In the data rows, the value 128 means zero.
Here are some points, one per row:
[102 118 107  91 106 146 101 165 203  76  39 112 129 112 187  38  88 146
  95 185 194  74 140  48 126  91 134  81 127  53  92 156 137 157 138 170
 118 106 156  54  90 127 106 254 158 168 137 180 147 144  84 112  59 200
 143 142  94  48  94 150 161 208 255 188]
[ 29 171 132 156 188 134 141 188 163 166  18 158 118 156 193  62  96  97
 146 112 138 132 168  90 140  40 164  52  96 173 112 176 155  75 123 186
 192 161 175 193 108 131 120 124 126  83 187  72  47 185 109 112  97  82
  96 110 158   0 136  83 147 103 110 143]
[ 16 138 105 111  31  89 169 100 158 152  56 160  52 109 140  80 179 146
  95 118 141 134 107 169 107  89 133  39  54 148  56 162 111 139 238  81
 160  86 113  96 167 121 150  97 141 108 162  93 151 137 145 132 195 148
 155 149 124  36 118 195  90 136 242  98]
[117 116  88 115 170  91 117 107 153 148  61  88  73 165  56  70 109  93
 126 171 204 144 112 121 137 152  82 110 174 153  70  88 107   0 116  93
  53 118  28  96 143 142 145 136 136 141 179   0 100 120  82  90 114  91
 113 118 114  31  63 111 158 178  54  93]
[150 138 111 140 241 189 123 159 214 134 180 140  65 140 111  79 104 190
 195 105 138  63 163 229 153 139 177 120 122 148 173 190 111 152 115 108
 153 139 101  43 189 158 105 137  92 133 235 145  95 127 165 130 180 139
 107 174 173 100 127 102 120 213 158 107]
[ 87 152 130 107 159  97 181 109 135  56  74 116 115 132 238  21  93 145
 105 119 122 120 122 148 114 146 177 164 216  93 109  88  31 153 147  85
 128 135 164 103 138  99 161  45 112 155 195 115 168 195 115 141 128 212
 104  88 149 143 169 158 191 170  53 121]
[255  78 150 172 113 119 137  74  89 194 180 101  97 190 193  65 122 121
 140 116  61 147 195 163 140 139 171 112 110  53 116 125  64  72 147 130
 147 182 131  84 114 199 137  50 131 114 105 107 188 163 116  60 113 170
 144 149 159 100 126  79 142 154 213 158]
[ 97 144 155 160 131 132  78  28 255 136 153 183 177 108  26  88  69 150
 129 149   0 133 112 178 148 170  68  95  88  81 136 112 127  26 127 118
 141 139 123  26  81  70 109 112 131  66 200 110 109 103 139 114  70 166
 105 158 149 196 116  60 148  70 103  92]
[136 172  94 140 165 125 155 142  77 103 103 150 141 127  79 145 188 151
 119 131  38 114 210  39 154  76 114  83 177   7 119  93 193  54 140  96
  97 117 124 111 138 142  94   0 129 124 191  88 103  65 105 121 190 136
 127  77 112 188  89 101 126 144 171 166]
[ 50  77 225  94 198 112 109  89 102 146 166 130  96 107 156 119  76 119
 158 133  91 182  77 147 147 161 110 151 200 118 137  78 168 186 222 134
 195 162 152 151 151 131 148  91 140 205 177 141 134  17 132 111 144  78
 108 118  69  95 131  65 159 151 185 147]
[142  73  65 117 138 124 134  72 125 235 187  72 149  64 182 130 151 101
 106 115 108 130 229 121 133 173 146  99 188  80 167 124 196 230  94 137
 131 126 189  91 134  51 118 131 142 212 153  44 137 170 143 144 132  97
 126 119 176 113 101 121 136 128 111  86]
[120 116 155 163  73 158 111 119 150 100 234 130 135  87 203 154 128 255
  89 107 166 108 168 125 122 103  76 147 108 127  82 108 146 145 166 146
 182 125 115 109 143 172 140  70  82 202  84  32 110 108 170 132 122  75
 156  95 113 129 119  37 198 130  57 104]
[ 63 186  88 150  76 174 178  78 114 149 179 119 127 148 132 152 144 102
 135  62 115 101  99 165 114 128 188 130 199 112 172 121 191 137 171  66
 105 119 129  57  62 110 130 100 130  89  58 115 115  61 143 120 107  94
 131 193  76  90 116  27  99 153  35 166]
[ 84 133 108 146 147 170 109  79  64 120 126  73  98  79  87 185 186 129
 130 128  78 185  97 160 184  99 101 150 143  58  63 127 127 205 113 227
 148  78 105 135 143 119 151 127 131  40 112 116 125 132 112 123 132 156
 151 187 165 115 227  69 164 206  21 166]
[ 71 128  98 125  77  94  80  70  40 110 151 106 190 187 113 219 121 132
 107  67 173 155 123  92  71 168  37  91 177 128 111 128  77 204 151 111
 198 179 123  71 139 148  25 159 148 168 158 178 105 191  85  88 145 166
 142  81 107 113 172  76  47 149 102 139]
[115  84  99 151  81 143 176 203  91 151 135  96 197 119 127 157 144 140
 165 112 192 149 128 179 191 139 104  94 152 111  58  22 115 193  64 198
 156 221 179  37 136 142 121 132 126  59 130 200 158  45 145 155 147 122
 155 109 109 109  75 181 109  89  66 111]
[ 97 194 153 153  69 132 144 102  36 149 255 164 180 144  85 147 108  94
 120 194 249 150 138 161 119 124 106  90  93 130  87 120 211 120  69 141
 113 134 162 144 129 165 139  70 135 101 183 135 117 184 154 120 142 196
 125 205  97 216 129 179 195 156 155 131]
[159 124 126 135  83  70 139  80 197 115 136  40 144 142 106 178 164 115
 134  77 164 165 171 141 118  45  97 191 181 101 174  51 135  84 108 135
 192 141 133 181 162 181 158 148 132 163 194 158 116 113 135 226  71 121
 166 227 129 146 161 173  93  79 119 184]
[120 125 182 137 123 192 122  51 126 111  86  30 165 105 104 182 114 101
 136  58 255  79 120 116 174 176 156 135 180  90 126 146 152  56 184 133
 164 129 115 154 124 142 120 111 129 101  54 170 126 167 148  81 141  82
  97 131 186 205 154 169 154  55 139  88]
[147 116 105 105 196  69 138 137 140 141 181 135 157 137  37 159 209 136
 138 211 234 125 117 187 125  91 137 117 113 201 143 149  83 100 174 135
 231  80 166 123 111  59 171 109 135 142  19 201 142 112  89 163 126 189
 130  95 131 211 137  29 131  90 158  96]
[169 123 105 191 147 116 145 126  96 109  98 192 111 151  94  79 187 164
 111 188 166 172  91 106 165 165 187 210 195 122 159 179 184 171  93 114
 200 134 106 176 128 206  90 219 190  97 126  75 166 121 158 131 117 161
 176 138 130 166 129 135 115   0  95 117]
[221 165  99 137 121 139 145 134 129 107  94 118 137 139 162 178 126 144
 192 198 167 142 136  64 113 181  86  44  95  98 224 112 117 191 143  94
 174 130  84 227 117 105 194 216 129  55 139 179 149 125 221 181 167 139
 113 108 119  59 124 142 173 110  65 191]
[137 140 151 163 191 133 143 201 221 163 143 215  87 138 115 156 144 128
 114 122 129 137 150 114 128 188  93  89  96 119 112 174 210 103 200 150
  80 150 142 199 136 135 156 131 174 173  93 224 217 160 137 130 107 124
 211  99 121 194 149 195  66 152  21 187]
[255  84 130 110  45 125 142 112 121  96 160 133  39  64 105  21 110  75
 149 117 168 105 126 155  77 114 107 146 148 143  61 124 140  83  97 117
 113 102 136 180 113  71  88 174  96  95 125 216  95 156 137 137  86  51
 114  23  74 233 149  88  28 101 165 146]
[188 191 140  68 157 164  90 158 178  76  86 178 137  80  71 116 156 102
 125 148 171 198 141 121  93 122 133 101 161 220 183 111 112 244 133  91
  52 180 121 147 153 119 102 107  61  74  56 105 149 107  71  97  59  68
 166 126 166 124 113 182 130  69 145 150]
[245 114  60  83 146 136 119 156 104 121  76 122 164 134  76 115  77 159
  92 130  22 145  94  48  87 172 193 160 140 224  95 101 155  81 176 152
 147 178 156 174 143 123 114 155 123 114  54 120  74 159 199 138 127 159
 104 162 113 178 173 198  75 191 151 112]
[147 121 129 175 128 119 116 155  42 126  69 124 126 103  95 138 125 114
 187  58 159  96  99 118  98  97 109 174  44 161 179 146  64 194 240 170
   0  96 163 187  79 100 122 132 123 178 128  93  78 144 150 146 110 230
 126 126  97 151  86 149 123 101 178  91]
[141 132 159 117  69 167 129 186 122 136 164 171 207 179 187 160 155 120
 138 151  97 147 122 156 123 159 181 207 147 177 182 156  80  44 183 143
   0 107 173 179 141 101 144 238 118  64 188  47 135 104  84 139 179  47
 146 109 188 176 188 142 104 160 204 127]
[112 120 113 139 171  94 104 200  51 101 129  88  77 140 196 222  94  96
 115 183  95 108 132  48 104 152 153 234   0 222 121 128 125 145 167 100
  93  91  90  37  98 133 125 102 110 110 168 172 172 135  96 154  81  74
  89 134 110 113 132 172 117  73 120  97]
[105  22 137  76 154  74  79 236 129  91 207 121  94 134  79 130 147 134
  51  73  94  83  57  80 119  89 127 104  64  59 221 168  83  98   0  96
  43  93 144 190 119 119 153 114  87  32 101  60 127 100 150  86 122 123
  72 126 118  82 160 212 135  79  93  94]
[ 67 152 194  79 138  93 160 141 194 135 155 147 122 201 143 168 126 135
  80 145   0 119 130 182 186 116 143 170 137 168  98 146 101 175  87 152
  49  90  24 168 133 138 129 207 124 221  15 243  66 178 145 112 157  56
  62 105 138 134  75 124 177  81 148 125]
[149 125 143 141 156 162  89 133 103  96  89 172 206 115 201 150  58  53
 111 146  40  58  67 176 129  66  79 161  72 129 126 154 109 142  23  68
 179  60  88 190 109 139 115 128 142 188  45 174 126 122  58 179 159  90
 157 131 117  99  55 194  82 192 126  46]
[117 153 190  77  36 143 119 133  94 173  27 142 111  89 148 159 126 123
 188  94 101 127  84  76  84 154 155 174  62 218 160 161 109  85   0 146
 129 136 116 113 153 127 145 108 161 251  70 135 176  77 103 122 198 181
 107 116 145 135 131 126 130 159 165 156]
There is one direction along which these points spread out most. Take the direction at right angles to it along which they spread out most. Go by this last direction. Where along it does each point below lie, from 0 to 99? 50 is the average, and the first point above lies past it. One standard deviation of the points above along it is 16.
[120 116 155 163  73 158 111 119 150 100 234 130 135  87 203 154 128 255
  89 107 166 108 168 125 122 103  76 147 108 127  82 108 146 145 166 146
 182 125 115 109 143 172 140  70  82 202  84  32 110 108 170 132 122  75
 156  95 113 129 119  37 198 130  57 104] 45
[102 118 107  91 106 146 101 165 203  76  39 112 129 112 187  38  88 146
  95 185 194  74 140  48 126  91 134  81 127  53  92 156 137 157 138 170
 118 106 156  54  90 127 106 254 158 168 137 180 147 144  84 112  59 200
 143 142  94  48  94 150 161 208 255 188] 81
[120 125 182 137 123 192 122  51 126 111  86  30 165 105 104 182 114 101
 136  58 255  79 120 116 174 176 156 135 180  90 126 146 152  56 184 133
 164 129 115 154 124 142 120 111 129 101  54 170 126 167 148  81 141  82
  97 131 186 205 154 169 154  55 139  88] 29
[ 87 152 130 107 159  97 181 109 135  56  74 116 115 132 238  21  93 145
 105 119 122 120 122 148 114 146 177 164 216  93 109  88  31 153 147  85
 128 135 164 103 138  99 161  45 112 155 195 115 168 195 115 141 128 212
 104  88 149 143 169 158 191 170  53 121] 69
[112 120 113 139 171  94 104 200  51 101 129  88  77 140 196 222  94  96
 115 183  95 108 132  48 104 152 153 234   0 222 121 128 125 145 167 100
  93  91  90  37  98 133 125 102 110 110 168 172 172 135  96 154  81  74
  89 134 110 113 132 172 117  73 120  97] 56
[ 29 171 132 156 188 134 141 188 163 166  18 158 118 156 193  62  96  97
 146 112 138 132 168  90 140  40 164  52  96 173 112 176 155  75 123 186
 192 161 175 193 108 131 120 124 126  83 187  72  47 185 109 112  97  82
  96 110 158   0 136  83 147 103 110 143] 84
[117 116  88 115 170  91 117 107 153 148  61  88  73 165  56  70 109  93
 126 171 204 144 112 121 137 152  82 110 174 153  70  88 107   0 116  93
  53 118  28  96 143 142 145 136 136 141 179   0 100 120  82  90 114  91
 113 118 114  31  63 111 158 178  54  93] 76
[ 67 152 194  79 138  93 160 141 194 135 155 147 122 201 143 168 126 135
  80 145   0 119 130 182 186 116 143 170 137 168  98 146 101 175  87 152
  49  90  24 168 133 138 129 207 124 221  15 243  66 178 145 112 157  56
  62 105 138 134  75 124 177  81 148 125] 53
[142  73  65 117 138 124 134  72 125 235 187  72 149  64 182 130 151 101
 106 115 108 130 229 121 133 173 146  99 188  80 167 124 196 230  94 137
 131 126 189  91 134  51 118 131 142 212 153  44 137 170 143 144 132  97
 126 119 176 113 101 121 136 128 111  86] 49
[141 132 159 117  69 167 129 186 122 136 164 171 207 179 187 160 155 120
 138 151  97 147 122 156 123 159 181 207 147 177 182 156  80  44 183 143
   0 107 173 179 141 101 144 238 118  64 188  47 135 104  84 139 179  47
 146 109 188 176 188 142 104 160 204 127] 52
[159 124 126 135  83  70 139  80 197 115 136  40 144 142 106 178 164 115
 134  77 164 165 171 141 118  45  97 191 181 101 174  51 135  84 108 135
 192 141 133 181 162 181 158 148 132 163 194 158 116 113 135 226  71 121
 166 227 129 146 161 173  93  79 119 184] 30
